In the rows, 128 means zero.
Each path below is one point turned by a fixed rotation once a step. After each direction that follows a path, write how fast that rotation turns it, in deg/step (0 if it stays still).
Each turn is a multiple of 5 degrees from 10 to 175, or 0.
Each row of a path follows its step; steps can be skipped.
path 1
step 1: [125 129 124 126 128 126 135 124 129 124 142 115 129 124 134 118 126 125
 133 124 123 131 131 125 127 131 126 126 134 130 133 120 120 121 120 123
 130 133 127]
step 3: [126 131 132 133 127 134 142 115 118 122 126 116 131 124 135 127 129 125
 130 128 133 125 134 133 129 122 130 131 128 130 119 130 134 134 131 130
 135 126 128]
step 5: [115 137 137 124 125 132 116 124 129 127 132 122 133 123 130 130 130 129
 130 127 134 126 137 130 123 132 129 125 134 138 133 136 130 129 123 118
 129 126 125]
step 8: [127 133 127 126 126 130 126 119 124 134 120 130 122 128 130 121 124 135
 132 124 137 130 126 128 129 131 132 133 130 127 138 120 131 138 123 130
 113 120 130]
step 10: [132 123 128 129 129 130 130 137 135 133 130 127 121 126 130 117 126 111
 124 128 130 126 132 128 124 128 124 133 126 132 127 129 135 129 125 120
 117 121 135]
step 13: [118 121 126 123 132 129 122 127 130 127 133 130 127 133 124 131 128 121
 136 128 129 123 140 123 119 138 126 123 128 127 132 122 127 125 117 138
 128 128 124]
step 16: [123 143 133 124 129 136 127 129 127 130 132 137 128 134 126 118 134 132
 123 124 125 128 126 125 128 130 133 125 138 129 131 127 143 133 120 126
 128 129 126]
step 22: [131 125 130 115 130 125 128 129 131 121 129 136 131 120 123 123 130 123
 128 130 131 127 133 134 120 120 119 137 126 120 123 121 132 132 128 124
 125 135 120]
step 23: [133 138 130 126 132 130 120 131 127 131 129 124 123 124 126 135 132 132
 135 125 130 127 126 139 133 121 128 133 119 138 133 126 131 121 134 132
 137 121 135]
step 24: [127 133 121 126 129 131 134 128 129 121 134 138 126 124 136 133 127 136
 127 125 129 131 132 127 120 136 129 131 127 124 132 120 130 138 116 138
 121 125 129]
Directions:
[131 128 128 128 129 127 130 127 128 125 129 128 132 126 127 127 126 129
 129 131 126 127 124 129 131 127 128 130 128 127 128 125 126 125 128 126
 129 129 126] : 135
[130 130 129 128 128 130 133 127 124 130 129 131 125 129 128 129 129 131
 128 129 126 125 128 131 129 131 129 129 127 130 128 127 129 129 131 128
 128 128 128] : 90
[127 128 132 127 126 128 129 125 128 129 130 127 127 127 128 131 127 129
 128 128 130 125 129 125 127 127 126 128 130 128 127 129 124 124 128 130
 131 127 128] : 175
[131 131 127 128 130 125 130 126 126 130 128 124 125 124 129 128 126 125
 128 130 131 129 127 127 127 130 128 128 129 129 129 129 129 128 125 127
 126 129 130] : 160
path 2
step 0: [133 131 128 124 131 135 130 124 138 118 123 131 120 129 129 128 131 129
 129 134 134 131 123 145 135 121 130 129 134 124 130 131 128 123 125 115
 129 129 131]
step 2: [127 128 123 130 126 125 134 117 130 127 125 137 127 130 128 119 128 119
 128 133 122 142 131 125 132 125 137 129 130 130 123 130 127 125 134 132
 133 138 141]
step 5: [130 123 116 128 128 127 136 131 129 142 123 125 129 136 139 126 135 131
 131 134 133 136 126 131 131 128 134 126 120 126 124 125 128 120 130 124
 130 132 139]
step 9: [126 130 131 120 129 127 115 124 128 130 126 122 130 136 135 123 125 125
 127 128 130 136 137 137 140 137 136 116 125 128 127 128 132 129 130 127
 129 128 132]
step 12: [124 129 128 127 129 135 125 122 119 134 137 125 123 136 132 127 119 127
 131 128 131 129 133 132 130 128 136 125 138 128 125 119 127 133 121 117
 122 131 140]
step 14: [128 117 135 126 124 124 131 120 127 127 115 128 120 130 135 130 119 131
 122 137 129 135 128 129 121 131 128 126 132 124 127 127 130 128 139 116
 130 130 125]
step 17: [137 120 119 132 132 134 127 123 120 122 117 125 141 133 131 125 126 132
 132 131 123 132 135 126 123 124 129 128 140 128 124 130 127 127 136 121
 129 134 129]
step 20: [128 113 125 121 125 136 124 127 128 131 117 124 130 134 134 133 122 145
 128 129 129 127 126 135 131 129 125 126 130 133 130 133 136 129 136 129
 129 128 131]
step 23: [121 126 120 126 125 128 112 122 122 124 123 124 133 135 123 125 116 129
 129 130 128 128 125 126 134 120 130 127 138 132 135 135 130 128 130 124
 121 134 128]
step 24: [126 129 119 114 130 124 124 127 117 133 131 123 127 136 136 128 132 130
 126 124 124 130 130 123 128 121 126 123 128 124 124 125 142 118 133 122
 132 124 127]
Directions:
[128 127 126 127 128 128 127 128 127 129 126 128 126 128 126 128 129 130
 133 125 129 125 128 128 131 126 127 125 127 129 129 125 129 128 128 127
 128 126 132] : 95
[128 127 125 126 129 130 129 126 127 129 128 127 129 128 127 127 125 126
 127 127 129 123 128 127 126 129 128 129 128 129 131 128 132 130 129 127
 132 129 125] : 10
[127 127 126 128 130 129 127 130 128 131 130 130 129 125 124 125 128 126
 125 127 128 131 127 132 129 129 128 126 129 126 130 126 127 130 128 129
 128 127 129] : 110
[126 129 128 126 125 126 124 128 128 128 125 129 125 130 129 126 131 129
 127 126 129 130 127 129 124 130 126 127 127 130 128 125 129 128 127 128
 129 129 125] : 70
[127 127 127 125 127 123 131 129 127 128 128 129 129 126 127 126 130 127
 130 129 131 128 127 129 128 128 125 131 127 126 127 130 127 127 129 125
 132 129 130] : 130
[128 130 130 125 129 131 128 128 126 125 131 128 127 129 129 128 130 126
 127 126 128 126 129 131 131 128 128 128 127 124 125 126 130 128 126 127
 128 128 127] : 120
path 3
step 2: [127 123 126 137 134 115 128 132 130 125 120 125 125 134 130 127 125 134
 128 126 132 136 128 125 123 135 129 122 127 143 131 126 126 131 128 136
 127 123 130]
step 3: [115 130 122 132 125 138 128 125 127 125 126 119 126 130 124 128 119 131
 129 130 131 119 133 122 128 124 124 128 127 138 121 123 137 130 127 129
 124 134 122]
step 7: [124 120 129 137 130 120 118 120 135 125 137 120 127 123 131 133 130 130
 120 132 133 126 123 121 129 128 122 129 129 124 129 129 119 125 127 130
 127 136 129]
step 10: [122 129 127 129 133 129 131 121 132 131 119 126 128 126 124 132 130 131
 139 127 137 133 122 122 130 128 132 124 136 139 122 123 128 132 137 132
 132 129 137]
step 12: [132 131 127 136 116 126 119 118 133 126 124 133 130 128 126 130 137 127
 136 127 126 133 129 123 125 127 127 125 129 132 125 124 135 130 136 125
 133 139 133]
step 13: [135 123 124 129 127 128 127 121 138 127 128 129 128 128 128 135 132 131
 119 119 136 121 136 135 119 124 126 125 131 130 131 127 120 138 130 132
 124 126 121]
step 16: [118 129 119 132 125 129 139 128 124 118 130 131 138 122 121 132 131 124
 123 126 131 131 125 121 132 129 130 131 128 132 125 122 129 135 121 136
 127 133 131]
step 17: [121 126 135 127 124 127 124 133 131 123 129 125 119 128 127 131 134 129
 128 124 120 123 130 127 134 125 132 124 135 132 125 132 131 137 133 135
 121 124 143]
step 18: [127 128 127 132 128 124 131 115 124 128 135 131 132 120 121 128 132 137
 127 123 137 128 134 119 139 127 128 131 129 133 125 130 130 137 129 126
 138 125 131]
step 19: [134 122 128 132 128 124 121 133 122 129 128 129 122 127 122 136 134 129
 128 128 123 123 135 132 128 122 132 125 140 135 125 137 126 130 127 136
 131 141 128]
Directions:
[128 127 130 128 129 128 129 127 125 131 124 128 128 127 129 132 127 132
 126 130 128 129 128 126 129 126 129 126 127 129 128 129 127 130 130 125
 126 125 128] : 90
[130 132 127 127 129 127 125 129 130 130 126 129 130 128 129 127 127 129
 128 128 130 130 127 130 126 125 127 128 131 132 127 128 130 126 129 128
 129 128 126] : 35
[127 129 132 127 128 129 128 125 128 129 128 130 129 127 129 128 133 129
 128 129 126 126 129 130 128 129 127 127 129 128 127 131 130 130 128 129
 133 128 127] : 55
[128 129 126 127 127 129 125 129 127 128 126 129 126 127 126 127 127 130
 127 127 124 125 124 128 127 126 131 128 127 126 128 129 132 129 125 129
 126 130 127] : 135
